0: [161 132 133 140 113 109 119 125 152 118 123 106 101 117]
1: [117 151 118 117 122 119 135 162 123 125 134 115 143 119]
2: [167 133 129 136 101 108 126 129 155 107 131 118 118 107]
3: [157 132 127 132 113 108 118 131 151 106 120 110 110 123]
4: [111 108 115 138 178 124 129  88 141 123 157 166 167 117]
5: [144 131  69 146 135 107 110 121  66 123 102 127  82 124]
6: [ 62 128 134 121 133 129  55 127 165 210 169 162 141 121]
7: [127 115 132 106 112 159 172 113 131 152 111 155  83 131]
8: [156 124 123 143 117 108 123 118 144 111 116 110  96 111]
9: [121 153 183 138 113 116  96 154 111 174 108 125 120 131]
10: [101 162 138 158 123 159  99 175 162 151 122  72 129 113]
11: [131 124  67 156 151 129 111 125  72 134  91 119 105 137]
12: [138 128  95 150 123  89  83 164 113 123 138  82 125 148]
13: [ 79 112 169 140 111 131 140  80 128 137 108 113 127 141]
14: [107  93 165 143 119 140 141  83 156 154 146 111  81 130]
15: [  2 100  99 255 200  74 212 128 107  45 126  82 217 144]
16: [101 107 160 169  93 163 115  93 139 117 128 160 217 103]
17: [127 119 134  90 149 141 158 129 163 119  64 143 125 142]
18: [154 126 126 143 120 100 124 131 154 117 119 122 109 120]
19: [143 159 111  76 134 137 124 145 122 141 161  69 108 160]
20: [159 130 132 129 110 111 116 133 155 112 115 110 110 122]
21: [ 97 164  80 115 174 125 117 120 131 215 133 166  20  99]
22: [129 116 101 110 137 137 149  78 107 138 152 101  98 125]
23: [ 80 130 191 193 117 126  75 151 120 141  65  68 134 140]
24: [118 114 104 112 144 156 134 144 149 123 140 144 194 116]
25: [115  92 161 127 151 140 129  46 134 142 139 146 137 118]
26: [132 138 182 137 132 141 127 167 139 163 116  92 186 142]
27: [114  70 156 114 134 119 174  41 115 131 120 116 104 152]
28: [140 147 144 149 119 139 110 120 133 105 116 116 108 147]
29: [152 156 117 154 116 102  90 169 100 149 130  95 119 111]
30: [156 125 122 144 116 101 109 111 142 106 117 101  98 119]
31: [ 93  96 182 142 103 165 128 133 117  91 126 158 127 120]
32: [126 119  96 138 133 132 146 147 122  87 141 178 172 133]
33: [100 189  64 109 232 121  89 197  35 224 254 176 147  54]
34: [163 125 133 129 110 108 128 134 160 108 125 117 116 116]
35: [149 123 122 144 117 117 116 133 147 116 134 122 105 110]
36: [151 134 122 133 120 102 111 131 139 103 132  96 115 130]
37: [184 124  98  81  77 206 130 105 161 180 127 145  99 138]
38: [165 131 129 139 109 107 123 118 150 114 122 103 106 119]
39: [136  76 124 102 127 132 120 136 139 101 154 142 189 120]

[142 168 144 149 158 123  85  97 199 123 138  95 112 200] 28 36 0
[133 116 126  93 153 167 141 121 154 126  58 134 109 151] 17 7 28
[ 95 169  79 129 128 119 138 178  67  55 107 128 123  99] 1 5 32
[145 163 103  77 132 137 130 153  97 140 152  80 112 149] 19 1 36
[121 137 156 130 118 137 116 119 166 111 109 140 137 151] 28 20 3
[114 125 124 101 135 138 124 118 121 143 101 119  93 139] 7 28 22
[140 125 142  84 155 154 138 149 174 118  68 127 132 150] 17 20 34
[132 110 142 115 149 151 145 144 158 114  72 140 139 154] 17 28 20
[ 46 109 151  98 161 108 118  99 164 204 122  74 146 157] 13 6 14
[140 169 116  79 114 135 138 164 108 135 173  75 122 146] 19 1 36
[128 139 102  81 146 139 128 111 108 131 160  81 120 158] 19 22 1
[205 120  37 232 141 176 239 141  69 171 206 233 163   0] 32 4 24
[134 118 129  91 160 157 136 129 151 134  69 116 124 157] 17 7 28
[ 32 153 110 149  60 161  69 137 166 126 129 112 127 133] 10 6 28
[128 117 132 113 138  84 119 135 149 111 141 147 179 144] 39 32 24
[ 78 156 134 117 107 141 108 173 123 135 166 136 170 138] 1 24 26
[141 162 119  90 125 146 111 158 123 124 186  71 127 157] 19 1 36
[106  92 156 179  65 210 133 134 214 109 149 148 168 121] 16 31 24
[135 135 111  79 139 156 143 122 112 122 156  90 125 160] 19 22 1
[ 97 154 153 116 135 173  84 104 118 182  66 160 135 120] 9 13 17
[100 141 162 138 113 152 101 189 129 131 129  82 131 124] 10 1 26
[112 128 160 132 134 143 113 100 153 141 127 102  84 138] 14 28 13
[146 144 111  76 141 146 150 119 114 137 157  95 123 150] 19 22 1
[129 103  91 166 139 114 113 130  88 150  86 143 116 142] 11 5 18
[153 149 104  96 116 158 148 148  98 142 168 100 102 143] 19 22 1
[125 129 136 100 157 161 149 137 167 132  70 136 122 154] 17 7 28
[122 110 119 103 161 153 147 122 155 126  48 147 121 144] 17 7 28
[ 93 113 167 125  94 147 111 106 114 147 139 205 121 157] 31 13 7
[103 157 189 131 139 142  94 196  92 144 169  88 188 150] 26 9 1
[122 151 123  66 141 159 132 122 104 134 165 104 128 158] 19 22 1
[130 134  78 140 156 128 119 141  87 124  82 133 118 122] 11 5 1
[129  89 137 196  60 113 123 167  51 176 145 167 119  61] 29 9 35
[ 89  97 157 137 126 140 129  82 152 139 153  89  96 149] 14 13 22
[105 122 119 107 114 111 152 143 101 104  98 129 160 115] 1 32 24
[ 94 101 170 156 142 150 159 127 127  79 151 139  89 101] 31 14 35
[134 113 118  93 160 156 138 137 163 112  60 126 117 153] 17 20 7
[134 125 131  96 150 161 141 135 156 122  58 147 132 148] 17 7 28
[127 123 135  93 157 151 138 138 154 121  65 123 116 152] 17 28 7
[121 180 139 134  89 129 158 225 111 136 129 134 181 110] 1 26 29
[136 115 131  92 160 165 160 139 146 131  45 151 109 147] 17 7 28
[105 119 165 123 109 144 144  77 133 120 119 118 107 135] 13 14 28
[112 121 108  77  65 123 171 101 104 118  89 195  91  67] 7 17 8
[147 105 100 117 149 124 159 141 131  67 120 146 179 121] 32 39 24
[132 122 132  87 153 148 139 145 176 120  68 125 126 153] 17 20 3
[137 146 119  81 140 154 150 138 115 138 143 100 118 149] 19 1 22
[152 181 166 146 106  99 131 128 116 156 156 106 196 124] 26 1 9
[122 164 105  83 126 142 116 146 117 137 180  88 127 155] 19 1 36
[133 151 108  76 147 140 116 129 115 118 173  66 113 174] 19 22 36
[245 112 122  48  41 173  95 177 217 180 151 202 114 159] 37 34 2
[131  99 140 131 108 100 142 114 128  84 151 137 161 115] 39 34 2
[147 150 221 101 154  85 128 140  93 187  60  84  93  63] 9 29 0
[141 101 197  80 140  99  55 140 124 157  81  85 210 111] 26 9 39
[108 143 156 133 169 128  57 160 141  95  68 120 122 111] 28 20 3
[120 118 122 104 148 155 152 138 169 124  80 138 118 142] 17 7 20
[129 121  87 114 150 131 103 133 104 145  95 125 123 113] 11 5 1
[128 154 102  88 115 145 137 145 120 137 169  97 126 146] 19 1 22
[171 164 134  92  90 158 196 112 100 145 119 150 105 100] 7 22 37
[125  74 146 137 168 153 151  22  73 134  87 120 125 179] 27 25 13
[ 74 156 124  93  83 102 106 156 110 169 150 141 142 101] 1 9 6
